Some points:
 0.08|-1.61|-0.50|-0.95| 1.05| 0.57| 1.51| 0.77|-0.91|-0.98|-1.34|-1.71|-0.67| 0.32| 1.57| 0.47|-1.07| 1.50| 0.84|-0.89|-1.02| 1.18|-1.04|-0.02
 0.47| 0.42| 0.76|-0.06|-0.97|-0.35| 0.45|-1.02| 0.06| 0.83|-0.22|-0.75| 0.79|-1.97|-1.62| 0.20| 0.26| 0.89| 0.14| 0.47| 1.18| 0.18|-1.27|-0.96
-1.24| 0.12| 1.61|-0.78|-1.58| 0.73| 0.00|-1.13|-0.12| 0.10|-0.74| 0.14|-0.02|-0.88|-0.86|-0.73| 1.18| 1.24|-1.71| 1.15| 0.05|-0.35|-1.01|-0.56
 0.14|-1.27| 1.36| 1.37| 0.36| 0.62|-0.37|-0.37|-0.23| 0.80|-1.84|-0.53| 0.53|-0.70| 1.14|-0.19| 1.67|-0.44| 2.20|-0.49| 1.76|-1.52| 0.41|-0.12
 0.46| 0.12| 1.21|-1.07| 1.47| 0.73|-0.32| 0.06| 1.26| 0.63|-0.34| 1.85| 0.06| 1.74| 0.43| 0.61| 0.68|-0.95| 1.71| 0.38| 1.09|-0.49|-1.28|-1.38
-1.19| 1.15| 0.30|-0.14| 0.03| 1.53| 1.41| 1.38|-1.23|-0.99| 0.25| 2.48| 1.13|-1.53| 0.86|-1.45|-0.53|-0.44| 0.94|-0.50| 0.33| 0.92| 0.49|-1.02
-0.62| 1.89|-0.45| 0.25| 0.14| 0.06| 0.42|-0.92|-1.02| 0.06|-0.44|-1.31| 0.74| 0.70|-1.09| 0.06|-0.57| 1.32|-0.11| 0.97| 0.14|-1.19|-0.38| 1.01
 1.01| 0.51|-1.57|-0.14|-1.93|-1.02| 1.26| 1.64|-1.14| 0.33|-0.71|-0.82| 1.17|-1.03| 0.52| 0.48| 0.03|-1.03|-1.34|-1.39| 0.75|-1.76| 0.09|-2.23
-0.22|-0.62|-1.71|-0.74| 0.08| 0.68| 1.03|-0.76| 1.13| 0.92|-0.16| 1.75|-0.92|-1.22|-1.35|-0.14| 1.71| 1.48| 0.16| 0.94|-1.08|-1.23|-1.10| 1.67
 0.85| 0.11| 0.24| 2.03| 0.63|-0.20| 0.63| 0.35| 1.45| 0.23|-0.03| 1.11| 0.63| 0.34| 0.38| 0.49| 1.74|-0.76| 0.52|-1.69| 0.75|-0.56|-0.54|-1.17
-0.85| 0.68|-0.01|-1.37|-0.54|-0.16|-1.60|-0.45|-1.30| 0.67| 1.49| 0.39| 0.52|-0.55|-1.45|-1.04| 1.30| 0.58|-0.29|-1.16|-1.09| 0.91| 0.89|-0.36
 0.61|-1.84| 0.36|-1.93| 1.00|-1.67| 1.01|-1.01|-0.05|-1.09| 1.51|-0.39|-0.89| 0.92| 2.21|-1.71| 1.32|-0.46|-1.87| 0.43| 0.82| 0.27|-1.17|-0.28
-0.46| 0.27|-0.16| 0.83| 0.85| 0.03| 1.17|-0.38|-1.56|-0.04| 1.04|-0.39|-1.80|-1.50| 1.37|-0.51|-0.32|-1.02|-0.48| 0.87|-0.15| 0.03|-0.52|-0.83
 1.18|-1.09| 0.15| 0.36|-0.76| 0.83|-1.48|-0.04| 0.12|-0.61|-1.42| 1.04| 0.95|-1.38| 0.65| 1.22|-1.49|-0.86|-0.97| 1.75|-1.03| 0.12| 0.44| 0.90
 0.57| 0.12|-0.05| 1.45|-0.62|-1.09|-1.95| 0.93|-1.34| 0.85| 0.80|-1.42|-0.12| 0.01|-0.53|-1.18| 0.01|-1.31|-0.79|-0.42| 0.55| 1.13| 0.47| 0.16
-0.87| 0.74|-1.42|-0.31| 0.87| 1.76| 1.54|-0.42| 0.21| 0.34|-1.52|-2.18|-1.01| 0.42|-0.08|-0.82|-0.35|-2.21| 1.39| 1.12| 0.12| 1.84| 0.19|-0.38
 0.57|-0.15|-0.77|-0.60| 1.40|-2.39| 0.07| 1.13|-0.84|-0.43|-1.22| 1.05|-0.79| 0.71|-1.70|-0.69| 0.21|-0.85|-1.28|-0.56| 0.05| 1.24|-0.02|-0.09
-1.37| 0.63| 0.11| 0.50| 1.37|-0.68| 1.52|-1.88|-0.90| 1.45| 1.67|-0.60| 0.50|-0.31| 1.26|-0.45| 0.57|-0.82|-1.06| 0.84|-2.30| 0.02| 0.07|-0.91
 0.31|-0.28|-1.25|-1.81|-0.69| 0.75|-0.69| 0.97| 0.47|-1.26| 1.06| 0.88| 0.35| 1.06| 0.38| 1.47| 0.49|-1.53|-0.57|-1.22|-0.29|-2.00| 1.58| 1.68
-1.04|-0.48|-0.41| 0.83|-0.03|-1.21|-0.22|-1.23|-0.27| 0.55|-1.32| 1.47|-1.09| 0.60|-0.28| 1.76|-1.08|-0.48| 1.12|-0.34|-0.19| 1.36| 1.20|-1.01
 0.56| 0.22| 0.09|-0.64| 0.90|-1.35|-0.33| 1.01| 0.12| 1.53|-1.19| 0.19| 1.17|-0.13|-0.64|-2.32|-1.31|-1.27|-0.08| 0.67| 0.20|-0.39| 0.61| 1.11
-2.26|-0.15|-1.24|-1.27| 1.09| 1.35|-1.65|-0.57| 1.79| 0.51|-1.17|-1.14| 0.06| 0.75|-0.43|-0.47| 0.62|-0.78|-1.68|-1.24| 0.38|-0.51|-1.13|-1.81
 1.07|-2.14|-0.65| 0.79|-0.13| 1.06|-0.88| 0.28|-0.82| 0.17| 1.69|-0.44| 1.57| 0.16|-1.62| 0.78|-0.28|-1.60| 0.23|-0.90|-0.67| 1.54|-2.41| 1.08
 0.16|-0.87|-0.65|-1.61|-0.96|-0.24| 1.60|-0.15|-0.75| 0.86|-0.76| 1.29|-0.84| 1.40|-0.21| 0.70|-1.45|-0.02|-0.09|-1.13|-1.15| 1.23| 1.33|-0.91
-1.13|-1.03|-0.13| 1.23|-1.63|-1.45| 0.75| 0.79| 1.38|-0.71|-1.57| 1.22| 0.32| 0.51| 1.20| 0.30|-0.72| 1.53| 0.59| 0.69|-0.86| 0.20| 0.85| 0.37
 0.82| 0.85| 1.37|-0.32|-0.42|-1.43| 1.04|-1.35| 0.47| 1.12| 1.59| 0.39| 0.77| 1.29|-0.28| 0.31|-0.45|-0.36| 0.77| 0.56| 1.16|-1.62| 0.07| 0.14
-0.23| 1.08|-1.55|-0.05|-1.38| 0.44|-1.04|-1.28| 0.97|-0.70| 0.42| 1.54|-1.50| 0.44|-0.44|-1.88| 1.05| 0.01| 1.42| 1.12|-0.92|-0.96|-0.74| 0.91
-0.14| 1.86| 0.04|-1.43| 0.02| 0.79|-1.48| 0.01|-1.05|-0.15| 0.06| 1.22|-1.38|-1.45| 0.93|-0.13|-1.14| 1.21| 1.49|-0.87| 0.01| 1.14|-1.55| 1.14
-1.15| 0.68| 1.24|-0.11| 0.46| 1.38|-0.05| 1.09|-1.57|-1.72| 0.26| 0.37| 0.10|-0.77| 0.20| 0.52|-0.45| 0.33|-0.57| 1.48|-0.27| 0.59| 0.70|-0.54
 0.16| 0.76|-0.04| 0.31|-0.77| 1.78|-0.34| 1.98| 0.16| 0.60| 1.31| 0.07| 0.15|-0.70|-0.97| 1.06| 1.77|-0.14|-1.11| 1.90| 2.21| 1.55| 1.67| 0.14
 1.66|-0.69| 0.46|-0.17|-0.86| 0.10|-1.36|-2.23|-0.78|-1.70|-1.21|-0.57| 0.03|-1.12|-0.13| 0.19| 1.14|-0.83| 0.60|-1.26|-1.24|-1.10| 1.09| 0.88
-2.86|-0.86| 1.09| 1.40|-0.38|-0.97| 0.86|-1.21| 0.39| 0.65|-0.58| 0.34|-0.43| 1.21|-0.44| 0.26| 0.08|-1.45|-0.31|-1.10| 1.73| 0.54|-0.04| 2.14
-0.95|-0.59| 0.42| 1.03|-0.50|-1.93|-0.92| 1.25|-0.11|-1.54|-0.52|-1.15| 0.61| 1.65| 0.84| 1.02|-0.40| 1.18| 1.65| 0.17|-1.62| 0.08| 0.66|-1.16
-0.08|-0.21| 0.44|-0.45|-1.59|-1.34|-0.93|-0.24| 1.40| 0.98| 1.00| 0.03| 0.63|-1.00| 0.33|-0.13|-0.93|-0.95| 0.08| 1.45| 1.17| 0.02|-0.09| 0.65
-0.68| 0.52|-0.27|-1.71| 0.48| 0.30|-0.45| 0.18|-0.65|-0.96| 0.44|-0.80| 0.88|-0.95|-1.39|-0.99|-0.91| 1.16| 0.90|-0.57| 0.31|-0.25|-0.79| 0.74
-0.52|-0.13| 1.86| 1.04| 0.95| 0.71| 0.84| 0.40| 2.32|-1.24| 1.42|-1.18|-1.77|-0.35|-1.69|-0.94|-1.52|-0.14|-0.26| 0.43|-1.53|-1.10|-0.38|-1.39
 1.51|-1.37|-0.59|-0.01|-1.01|-0.35| 0.83| 0.42| 0.19| 1.26|-0.41|-0.66| 0.62| 0.09|-0.89|-0.54|-0.07|-0.78| 0.61|-0.66|-0.12| 1.58| 0.67| 1.20
-0.84|-0.77| 1.91| 1.54| 0.25| 0.75|-0.64| 1.08|-1.68| 0.79|-0.54|-0.83| 0.18| 2.03|-0.42|-1.37|-0.39| 1.83|-0.89|-1.07| 0.76|-0.65| 0.13| 0.66
 0.91|-1.08|-2.26| 0.38|-0.53| 0.71| 0.77|-0.39| 1.42| 0.08| 2.17| 0.80| 1.08| 0.86| 1.20| 0.12|-0.76| 1.43| 1.06|-0.57| 1.51| 1.10| 1.42|-1.10
 1.94|-0.82| 1.68|-0.43| 0.72|-0.37| 0.62|-1.67|-0.10| 1.16| 0.89|-0.30|-2.35| 0.39| 0.75| 1.18|-0.26| 0.20| 0.13|-0.57| 1.35|-0.18| 1.36|-1.03
 0.00| 0.21|-0.88| 0.81| 1.25| 0.33|-0.34| 1.79|-1.82| 0.54|-0.21| 0.12|-0.68| 0.12| 0.17| 0.53| 0.13| 0.53| 1.15| 0.49|-0.79|-0.56| 0.09| 0.43
 0.76| 1.08| 1.12| 0.29| 0.32| 0.41|-0.58| 0.28| 1.28| 1.20| 0.81|-0.18| 1.40| 0.95| 1.16| 0.27|-1.11|-0.22|-1.34| 1.65|-1.08|-0.79| 0.47|-0.37
 1.45| 1.53| 0.39| 0.36|-0.33| 0.65| 0.18|-0.63| 0.63|-1.80|-1.30| 0.46| 0.87|-0.83| 0.19| 1.04| 1.10|-1.00|-1.84|-1.87|-0.94|-0.76| 1.53| 1.10
 0.56|-1.09|-1.89| 1.67| 1.73|-1.12| 0.18|-0.03| 0.32|-0.52|-0.10| 0.98|-1.53| 0.21|-0.92| 0.26|-1.59| 1.71|-0.48|-0.03| 1.89|-0.72| 0.03|-0.82
 0.02| 0.31|-0.28|-0.89|-1.40| 0.66| 0.03| 0.85|-0.29|-0.98|-0.53|-1.19|-2.08| 0.82|-0.53|-1.07| 0.82|-0.16| 0.55| 0.29|-0.91|-1.69|-0.78|-0.45
 1.15| 1.51|-1.39|-0.51| 0.64| 0.38|-0.55|-0.72|-1.07|-1.25|-0.64|-0.34| 0.41| 1.09|-0.86|-0.75| 1.55| 0.64|-0.58| 1.36| 0.11| 0.41|-1.01|-0.82
 0.54| 0.52| 0.91| 0.77|-0.24|-0.38|-1.05| 0.79| 1.61| 2.09| 0.24|-1.39| 0.06|-0.91| 1.98|-0.22| 0.38| 1.59|-1.30|-0.93|-1.20| 1.63| 0.41| 0.92
-1.27| 0.18|-0.17|-0.30| 1.04|-0.10|-0.69|-0.56| 0.96|-0.28| 0.67|-1.08| 1.16|-1.43| 0.39| 1.02|-0.53| 1.16|-0.38| 1.06|-0.35|-0.95| 1.14| 0.30
-0.47| 0.62| 1.36|-0.25| 1.21|-0.62| 1.15| 1.11| 1.05|-1.53| 0.85|-0.55| 0.03|-1.01| 0.79| 1.74| 1.27| 1.03| 1.53| 0.36|-0.15| 0.49| 0.00| 1.17
 0.93| 0.41|-0.18| 0.82|-1.11| 0.35|-0.98| 0.10| 0.46|-0.84| 0.39| 0.75| 0.40| 0.91|-0.08| 1.63|-1.37| 0.30|-0.42|-1.19| 0.57| 0.03|-2.83| 1.21
There is one direction along which these points spread out most. For each point below, how far along it does it lie, from 0 to 99? The average is 50, and the first point in the table lies past the average. One standard deviation of the points above along it is 16.
-1.24| 0.12| 1.61|-0.78|-1.58| 0.73| 0.00|-1.13|-0.12| 0.10|-0.74| 0.14|-0.02|-0.88|-0.86|-0.73| 1.18| 1.24|-1.71| 1.15| 0.05|-0.35|-1.01|-0.56 20
 0.82| 0.85| 1.37|-0.32|-0.42|-1.43| 1.04|-1.35| 0.47| 1.12| 1.59| 0.39| 0.77| 1.29|-0.28| 0.31|-0.45|-0.36| 0.77| 0.56| 1.16|-1.62| 0.07| 0.14 63
-0.14| 1.86| 0.04|-1.43| 0.02| 0.79|-1.48| 0.01|-1.05|-0.15| 0.06| 1.22|-1.38|-1.45| 0.93|-0.13|-1.14| 1.21| 1.49|-0.87| 0.01| 1.14|-1.55| 1.14 29
 0.91|-1.08|-2.26| 0.38|-0.53| 0.71| 0.77|-0.39| 1.42| 0.08| 2.17| 0.80| 1.08| 0.86| 1.20| 0.12|-0.76| 1.43| 1.06|-0.57| 1.51| 1.10| 1.42|-1.10 80
-0.22|-0.62|-1.71|-0.74| 0.08| 0.68| 1.03|-0.76| 1.13| 0.92|-0.16| 1.75|-0.92|-1.22|-1.35|-0.14| 1.71| 1.48| 0.16| 0.94|-1.08|-1.23|-1.10| 1.67 27
 0.02| 0.31|-0.28|-0.89|-1.40| 0.66| 0.03| 0.85|-0.29|-0.98|-0.53|-1.19|-2.08| 0.82|-0.53|-1.07| 0.82|-0.16| 0.55| 0.29|-0.91|-1.69|-0.78|-0.45 28
 0.00| 0.21|-0.88| 0.81| 1.25| 0.33|-0.34| 1.79|-1.82| 0.54|-0.21| 0.12|-0.68| 0.12| 0.17| 0.53| 0.13| 0.53| 1.15| 0.49|-0.79|-0.56| 0.09| 0.43 48
 0.14|-1.27| 1.36| 1.37| 0.36| 0.62|-0.37|-0.37|-0.23| 0.80|-1.84|-0.53| 0.53|-0.70| 1.14|-0.19| 1.67|-0.44| 2.20|-0.49| 1.76|-1.52| 0.41|-0.12 64
-0.23| 1.08|-1.55|-0.05|-1.38| 0.44|-1.04|-1.28| 0.97|-0.70| 0.42| 1.54|-1.50| 0.44|-0.44|-1.88| 1.05| 0.01| 1.42| 1.12|-0.92|-0.96|-0.74| 0.91 24
 1.01| 0.51|-1.57|-0.14|-1.93|-1.02| 1.26| 1.64|-1.14| 0.33|-0.71|-0.82| 1.17|-1.03| 0.52| 0.48| 0.03|-1.03|-1.34|-1.39| 0.75|-1.76| 0.09|-2.23 60
-1.37| 0.63| 0.11| 0.50| 1.37|-0.68| 1.52|-1.88|-0.90| 1.45| 1.67|-0.60| 0.50|-0.31| 1.26|-0.45| 0.57|-0.82|-1.06| 0.84|-2.30| 0.02| 0.07|-0.91 41
-0.84|-0.77| 1.91| 1.54| 0.25| 0.75|-0.64| 1.08|-1.68| 0.79|-0.54|-0.83| 0.18| 2.03|-0.42|-1.37|-0.39| 1.83|-0.89|-1.07| 0.76|-0.65| 0.13| 0.66 55
 0.76| 1.08| 1.12| 0.29| 0.32| 0.41|-0.58| 0.28| 1.28| 1.20| 0.81|-0.18| 1.40| 0.95| 1.16| 0.27|-1.11|-0.22|-1.34| 1.65|-1.08|-0.79| 0.47|-0.37 52
 1.45| 1.53| 0.39| 0.36|-0.33| 0.65| 0.18|-0.63| 0.63|-1.80|-1.30| 0.46| 0.87|-0.83| 0.19| 1.04| 1.10|-1.00|-1.84|-1.87|-0.94|-0.76| 1.53| 1.10 47
 0.16| 0.76|-0.04| 0.31|-0.77| 1.78|-0.34| 1.98| 0.16| 0.60| 1.31| 0.07| 0.15|-0.70|-0.97| 1.06| 1.77|-0.14|-1.11| 1.90| 2.21| 1.55| 1.67| 0.14 42
